data =
[[ -3 -21  31  24   4]
 [-10  33 -23  11  -3]
 [ 35 -25 -20 -22  -5]]
Indices start at 0.
(0, 0) -> -3
(0, 2) -> 31
(2, 1) -> -25
(2, 2) -> -20
(0, 1) -> -21
(1, 2) -> -23

W =
[-6 -4 6 -7 4 -9 12 11 5]
[34 10 18 27 -6 23 -33 -25 -11]
[-11 1 -6 -7 18 -7 19 8 18]
[-26 0 -19 -17 31 -16 38 16 34]
[-14 -11 9 -15 0 -19 22 22 3]
[-3 -1 4 -2 7 -5 9 5 7]
[-9 -14 19 -13 -11 -19 14 22 -8]
[22 4 17 16 -6 13 -21 -13 -9]
[13 9 2 13 11 12 -9 -14 8]
[11 2 10 8 1 6 -8 -5 -1]
W[0][0] => -6
W[2][3] => -7
W[6][0] => -9
W[6][7] => 22
W[:, 4] => [4, -6, 18, 31, 0, 7, -11, -6, 11, 1]
W[2][7] => 8
W[5][5] => -5
W[8][7] => -14
W[9][8] => -1
W[4] => [-14, -11, 9, -15, 0, -19, 22, 22, 3]
W[8][3] => 13
W[0][5] => -9
W[0][2] => 6
W[2][2] => -6
W[6][6] => 14
W[0][7] => 11
W[7][5] => 13
W[9] => [11, 2, 10, 8, 1, 6, -8, -5, -1]
W[0] => [-6, -4, 6, -7, 4, -9, 12, 11, 5]
W[2][8] => 18
W[3][0] => -26
W[5][0] => -3
W[9][5] => 6
W[1][6] => -33
W[0][8] => 5
W[9][6] => -8
W[2][6] => 19
W[6] => [-9, -14, 19, -13, -11, -19, 14, 22, -8]
W[1][3] => 27
W[6][5] => -19
W[1] => [34, 10, 18, 27, -6, 23, -33, -25, -11]
W[:, 5] => [-9, 23, -7, -16, -19, -5, -19, 13, 12, 6]
W[1][2] => 18
W[2] => [-11, 1, -6, -7, 18, -7, 19, 8, 18]
W[5][8] => 7
W[0][3] => -7

B =
array([[2742, 5613, 8338, 8205],
       [3326, 5628, 7726, 7684],
       [5142, 4348, 5613, 5688],
       [5957, 6322, 5024, 4966],
       [4977, 3318, 5640, 5733],
       [2414, 4101, 8465, 8315],
       [6891, 5089, 3863, 3999],
       [6595, 6952, 4439, 4412],
       [9223, 7499, 1716, 1650],
       [8294, 8496, 2844, 2666],
       [2875, 3268, 7863, 7857],
       [9669, 6627, 1127, 1228],
       [6321, 5945, 4572, 4408]])
Rows and columns are counted from 0.
row 0 col 0 = 2742
row 9 col 2 = 2844
row 12 col 0 = 6321
row 12 col 2 = 4572
row 10 col 1 = 3268
row 7 col 3 = 4412
row 3 col 1 = 6322
row 2 col 3 = 5688
row 4 col 0 = 4977
row 5 col 0 = 2414
row 8 col 2 = 1716
row 11 col 0 = 9669
row 5 col 1 = 4101
row 1 col 3 = 7684
row 8 col 0 = 9223
row 6 col 3 = 3999
row 10 col 0 = 2875
row 2 col 1 = 4348
row 8 col 1 = 7499
row 4 col 3 = 5733
row 6 col 2 = 3863
row 11 col 1 = 6627
row 7 col 0 = 6595
row 5 col 3 = 8315
row 2 col 2 = 5613
row 7 col 1 = 6952

arr =
[-14 -12 -17 27 -8 -1 -16 -16 -5 -8 -4 19 5]
[-4 -3 -6 -12 -6 4 -4 -11 -1 2 1 -10 6]
[-11 -7 -10 11 4 2 -10 14 4 11 8 5 2]
[-17 -11 -16 -13 15 -5 -15 3 -1 -1 -1 -9 12]
[-20 -13 -18 -14 0 2 -18 13 -3 -5 -3 -9 -1]
[13 10 11 30 5 4 14 5 8 13 8 20 -7]
[-1 -2 -2 1 0 -4 -3 8 1 -2 0 0 -12]
[-6 -5 -4 28 -5 0 -5 -6 4 7 3 21 -10]
[11 9 15 6 -7 -6 9 -20 -6 -15 -10 5 -4]
[27 19 28 23 5 3 25 24 -2 0 -2 17 -27]
[3 4 3 -12 14 3 3 34 -1 -2 0 -7 -11]
Rows and columns are counted from 0.
(0, 0) = -14
(5, 7) = 5
(1, 6) = -4
(9, 2) = 28
(10, 10) = 0
(9, 7) = 24
(1, 10) = 1
(0, 5) = -1
(7, 10) = 3
(1, 1) = -3
(8, 11) = 5
(6, 5) = -4
(4, 4) = 0
(5, 3) = 30
(6, 1) = -2
(1, 4) = -6
(8, 5) = -6
(0, 10) = -4
(3, 6) = -15
(10, 4) = 14
(4, 5) = 2
(9, 6) = 25
(2, 9) = 11
(10, 11) = -7
(1, 8) = -1
(2, 3) = 11
(0, 7) = -16
(6, 0) = -1
(5, 1) = 10
(0, 11) = 19
(1, 3) = -12
(7, 12) = -10
